Each path below is one point turned by a fixed rotation once a step. After each direction that follows a path, write how fast that rotation turns it, in degrees per step (0 if it stays still).
Each turn is a multiple of 5 degrees from 10 to 175, or 0.
Each row of a path follows its step; steps can be skipped.
Path 1:
step 0: [  7  55   3  11  13  10 -34  -1  39  23  11  19  24  -1  13 -12 -50  11
 -33   7  15   5  -3  -3  33  -7  -4  12  -1 -18 -26 -24   5  25   1  22
   8 -28  -4 -26 -24   9  32 -21 -26 -14 -13  37   5 -13  13  17   2 -23
  29   1  31   4  -8 -33 -19]
step 1: [-47  10  12   2 -36 -13  50   3 -32   5  19 -23  -3  10  19  -7  -5  26
  -9 -15 -10  -1   3  -3   0  -4 -23  19 -11 -21 -16 -16 -26  18   9  -1
  37 -42   9 -18 -36   6  44  -1 -11  27  19 -32   1 -18  -3  23  46   2
  -1   9  10  -5   4  30 -17]
step 2: [ 10  -4  28   6  29 -42 -25  23  10  18   2  13   4 -28  17   9   1 -11
  -6   0  11 -26  -2   0  -2 -11  13   1 -16 -13  -8   7   7  -5   1  38
  12  -6 -25 -20  26  -2 -19 -14 -23   6  -2 -14 -27   8   8  12  71  14
 -20  42  61   1   3   1 -40]
step 3: [-27  21  37  -2   4 -13 -27   9  -8 -18 -10  15  32  -2  34 -24 -60   4
 -23  -2 -10 -30   0  -5 -11 -38  12   7  -5  -9   6 -37 -34  -1   4  15
  35 -12  15  11   1  40   6   6 -39 -23   2  19  27  19  13  26  -3  10
   7 -34  -5  19   0  18  -5]
step 4: [ 14  23   8   7 -30  15   4 -19  23  30  29  -4  -1  18   6   6 -34  12
 -18  -8   3   8 -19 -15   9  -4  13  39  13  10 -43   2 -12   9 -30  19
  22 -31  23 -44 -15  -9  18   3 -22 -20   2  20 -20 -20 -24  15  41 -25
  45  26  28   2  15   6 -18]
step 5: [-15  -6  31  10  17 -20  43 -20 -39  -3  -1   3 -15   4  53   5   2  39
 -11 -11   3 -11   7   9   3  19   9  14 -16 -16 -22 -18 -25   6  26  19
  33 -20 -20 -41   2  33  -2  34  -1  11  10 -38   3  13   1  -9  34  27
 -31  11  27  -6   5  20 -11]
step 6: [  6   8  26  -5  28 -19 -25   6  21  -3  32 -13  13 -35   1 -17 -26 -28
 -32 -42  -6 -17   1   6 -21 -27  40 -10  -7 -29  12  -7 -10   7 -41  30
  15 -32 -14   3  38  17 -43   8 -16 -13 -28  15  -8  13  -2  -1  35  -2
   3  19  17   5 -13   8 -27]
step 7: [-16   5  16  48 -15  11   2  -8  -6   7   9   9  11  18  -2  -6 -28  19
   0   0 -22 -24 -37  17 -26 -29  22  19   8  37  -2  -3 -27   1  -1  -1
  30 -27  29 -18  -9  51  24  21 -33 -29  21  30   8  29  10 -14   2   4
  20 -27  20  21  18  27   8]
step 8: [  6  13   7  17  -7 -19  12 -60   1  37  20 -25   3   4  22   4   2  -4
 -21   1  13  -3  -8 -12  30  29  53  27  20  -1 -37  -2  -7  -6 -19  16
  12 -13 -27 -61  -7   6  14  21  17 -19 -12  10   1   5  -4   6  42 -17
   5  16   7 -21 -26 -17  -9]
step 9: [-25  -6  32   6  27   4  13  14 -16 -23  23  12   3  -7  14  -9  -5  32
  -7 -25 -28  -1  -7  34 -40   5  10  -5   8 -30 -19 -18 -18  18  -9   8
  21 -61 -24 -24  22  32 -18  22   4  30  12 -38  -7  31  16  -8   4   7
 -16   3   4 -16 -47   3   5]
step 10: [ -8  -6  37  48  24 -25   1  18  14  24  17 -15  12 -34 -42 -15 -10  -7
 -19  -9  -8 -21 -16  25  26 -35  19  -5  10   6  23  10  -2   6 -52   3
  -9 -29 -15  -7  -1  21  10   3 -19 -35 -18  35   1  21   7 -25  17 -14
  12  24   8  16   8   9 -35]
step 11: [-46  31  14  49 -22  -4  -6 -35  -5  16   2 -11  19  -4  12 -14  24   4
  21  32 -14  -7 -51   6 -29   0  33  31  10  18  -7 -23  -9   9  18  -9
  28   0   2 -35  -4  43  25  11 -27 -14  13  11  19  -6  18  22  -6 -11
 -11 -14   9 -18 -27   3   2]
Directions:
[  6   6  -2   3  -4   5  -7   3   8 -11  -8   2   0  -4   0   6   5   4
   8   1  -5  -5   5  -6   2  -8  10  -7  -3   6  -5  -3   4  -3   0  -2
   5   3   2  -2   8  11  10  -3   4  -2   3  12   5  -4   2   1   3  -2
   5   2  -9   1  -1   7  -8]
95
[  4   4   0  -2   0   3   1  -7  -2  -5   5  -5   8  -2  -6  -1 -10   3
  14   6  -9   5  -3  -7 -13   2   0   3  -3   2   2   5   4   1  -3  -2
  -8 -10  14   0   2  -6  -4  -5   1   7   1  -5  -5   6  -7   4   5   3
   1   0  -1  -3  -7   7  -8]
140
[  8   5  -1  -4  -3   7  -5  -2   8  13   2  -1  13  -3  -5  11   2  -1
  -7   0   1   2   3   5   6   2   2  -4   8  -2  -4   4   4  -2  -6  -1
  -4   0  -6   0   5  -8  -9  -1  -6  -2  -4   3  -3  -9   1  -6   9  -6
  -3  -4   5  -6   3   0 -11]
175
[  1   1  -3  -6  -2  -9   6  -6  -7   0  -1   3  -5   4  -1   1   8  -4
  12   3   5  -2  -6   1  -2   9   3   5  -2   4  -5   2  -5   0   6  -7
   8  -3 -10  -4   3  -2  -6 -12   3  -9   1   0   1  -4   6   1  10   8
  -2   4  -3 -14   4   2  -2]
110
[  0   5  -5   9   5   0  -2   8   0   0  15   2   0  -3  -4  -8   4  -6
   9   4   9   2   8 -10   1  -3  12   0  -6  -3  -8   3   1  -4  -4   4
   0  -1 -10  -3  -6  -8  -3   4  -1  -6  -2  -5 -10   0  -4   5  -3  -4
   5  -1  -6   5   7   1   1]
170
[-5  4 -3 -8  0 -3 -4  5  4  3  6  4  8  3  5  0 -2 -3 -1 -2  4 -7 -7 -1
 -4  0  6 12 12 11  3  3  4 -5  7 -6 -8 10 -4 -2 -4  3 -5  1  2  2  4 10
  5 10 -7 11 -2  1  5 -5  1  4  1  3  0]
90
[ -7   4   6  -1  -2   2  -1  -2  -1  -6  -5  -5   5  14  -6   3  -2   8
   5  -4   3   3   0  10  -3  -3   7  -4   1   3  -6   0  -1  -7   6   0
   4  -1  -6   2  -6   2  -2  -1  -9   7  -2 -14   6  -1   2  -1  -4  -3
 -11 -11  -6   5   7   8   0]
175
Path 2:
step 0: [  9  40   6 -35  36 -19  23   1 -23  16 -43 -37 -30 -37 -19   2  -8  12
 -29 -13   6 -10 -11   3   9   6 -12  -8 -35  -3 -19 -17 -35 -30  12  21
 -25 -25  25 -17 -18 -18 -10  18  -3  24  -2  -2  19 -13 -18 -10  21  32
  -5  10 -46  11  29  -6  -1]
step 1: [ 28   1  -6  10 -34   6 -10  41 -14  10   3  29 -12 -30  16 -13  -4  10
  18 -12  39  18  12 -35 -50 -16 -23  18  14  17 -17  -1   8  -3  29  -3
 -27  -2  22  19 -17  33  13  24  34   2  -7 -13  -8  42 -10 -20 -34  17
 -31 -13  -4  35   1  -4  25]
step 2: [-40 -13 -30  12  -3   2  17 -21  35 -23 -27  13  -8 -28  26   1   7  -8
  18  -2   7  40 -37  -5  30  39   6  12  -3 -54   8 -20  11   1  -2 -15
 -33 -20  16  22 -11  13 -21  -7  -4  27 -27 -30  -5  19  29  13 -19  14
  22  -6 -16  -7  27  -4 -32]
step 3: [ -3 -32  10   1   9   1  17   5 -22  15   7   9   6  -6 -11  -8 -28  11
 -40  -2  17   9  16 -30 -11  -6   9 -28 -14 -35 -14  39   2 -17  18  51
  12 -32   6   5 -10   5  35   2 -28  16 -16  16  37   8  13  19  36  55
  10  -1 -37  -5   4 -30  25]
step 4: [-13 -11  -7   4 -46 -13 -19 -23 -39  18 -13  24  13  21   6  -3   1  14
  36  13 -20  17   1 -18   0 -19 -45  35 -14   2   8 -22  11  23 -13   7
 -25 -13  41 -10 -56  -3 -24  32  20   1  44   7  -4  22  12  17  11  18
 -15  10   5  13 -14 -27  17]
step 5: [ 10  16  16 -11  -1   4  -9  -4  -3 -10 -22 -40  10 -53 -26  12 -49  -1
  -2  10  19  42  -1   2  12  22  -6   4  13  -2  16 -55  -5  19  17   2
  -6  -6 -21  34   3 -16  -1   9 -19  35  -5 -26 -18   4  10   4   1  38
  53  25  20   7  -1 -25 -18]
step 6: [ 40   9  -5 -16  -8  13   3 -23 -27  13  27  19  14 -32   7  14  12  23
 -29  11 -20  17 -20 -45 -32 -10   3   4  12  -2 -28  13  41   4 -10   0
   5 -33  -4 -19  15  20  11 -15 -19  10  14 -24  20  -1  45 -37  23  31
  -6 -28  -1  33  28  17  18]
step 7: [-19   2  -3 -28 -16 -28  26 -13 -23  -5 -20  33 -23 -20   6 -36 -36  18
  21 -44  18  16 -21  25  20 -31   1 -16 -23   4   2 -12  17  47 -10  12
 -14   6  28  17 -31 -25 -26   4  19 -26  -1 -30  -7 -11  46  12  22  -6
 -12 -27  -8  -9   5   3 -11]
step 8: [ -3  -1 -26  16  -5 -43 -11  42   8   5   4   3  17 -30 -15  16 -22   5
 -15  19  32  54  -9  24   1 -18  36  -5  39  13 -12 -13   4 -14 -10 -13
   9   5  -4  -3 -37  19  25  19   5  37  -4 -12  45 -28 -21   1  14  34
  16  -4   7 -18   0 -34  13]
step 9: [ 13   6  -1 -18   5  -2 -15 -33  -2  28   3  -6  16 -20 -15   5  38   3
  12 -30 -21 -17 -31  19 -13   6  -6  19 -35   6 -33 -45 -17 -39 -18  22
 -28 -18  31 -17   8  14  13   2  22  24  35 -11  11  13  18  18   1  50
 -12 -24 -20   5  42   7   7]
step 10: [ -5 -35   9 -44 -10   1  25   4  28 -10  16  12  -5 -34 -23 -36 -25  11
  -3 -23  72   4  23 -20  -4 -15 -13  25  10  14 -21 -10   6  25  11  19
  17   5   1  37 -13  15 -15  11  27 -21  -2  -6 -15  33  12   2 -33  24
  -4  25  11  -6  33 -13   2]
step 11: [-20 -10 -45   8 -17   9  37 -29   5  11  10  -4 -15  -1  10  19   3  -1
 -13  29  32  46 -35  25   6   7  -4   2  45 -42 -20 -16  29 -28  -3 -14
   9 -49  19 -26 -24  29 -24 -15  -5   7  22   8  28   2  10  -7  -3 -10
  29   2 -10  21  -1 -13  -6]
Directions:
[  1   2   1  -5 -11  -6 -13   6  -5  -7  -7  -5  -2   3   5   2   7   3
  -3  -9   3   0   4   0   1   6  -3  -8   9   2  10  -9  -4   0   1  -1
  -7   3  -1  -7  -1   6  16  -1   3   5  10  -3  -1  -3  -2   4  -3  -4
   2   3  -3   8   1  -4  -1]
95
[  5   4 -10  -7   0   3   5  -5  -6   4   1  10  -2  11   3   8   5   7
  10   2  -1  -7 -17   4   2   1  -4   1  -4   3  10  -3  -2   2   4  -3
   8   1   1   0   0   0   5  -5   0   3  -7  -7  -4   3   0   6  -9   5
  -2   1   3  -1   0  -5   8]
145
[  6   5  -3   6 -15   4   1  -1   0  10   9   0   2  -1   3 -12   0 -11
   3  -7  -4 -14   0  -3   5  -7  -1   0   1  -6  -8  -1 -11   7  -2   0
  -3  -6  -4  -1  -5  -2   7  -3   2   3  -1   3  -4   4  -1   0   4   1
  -3  -8   3   8  -2   3   5]
130
[  9   6   0  -9   3   6 -15   3  -3  -6  -3  -4   3   0   5  -4  -1   5
   1   0  -9   7   0   5   3 -13  -2   0   5   3   2   6  -3   4 -12   1
   5   2   3   1   1 -11  -2  -1  -3  -1  -3  -1   1 -11  10  -4  -1   5
   8  -6   6   2  -1   3   4]
40
[-5 18 -6  5 -1  4  2 -4 -5 -6  5  4 -3 -5 -2 -2  7 11  1  1  7  4 -2 -4
  3  4 -7 -7 11  3 -8  0  0  2 12 -2 -1  4  3  5  6 -3 -5 -2 -5 -5 -4  1
 -3  1 -2 -8  3 -7  4 -8 -5  7  3  0 -1]
70
[ -1   6  -2  -2  -4   7   2   1   3   2  -9 -12   7   5   5   5   7   5
  -9   3  -1   3   8  -8   3  -5   3  -4 -14   3  -9  -9   3   4   2  -2
   8   2  -8   3  -1   2   0  -7  -1   0   0   0   2   1   7   8  -2   0
  -6  -6 -11  -7   4   2   6]
115
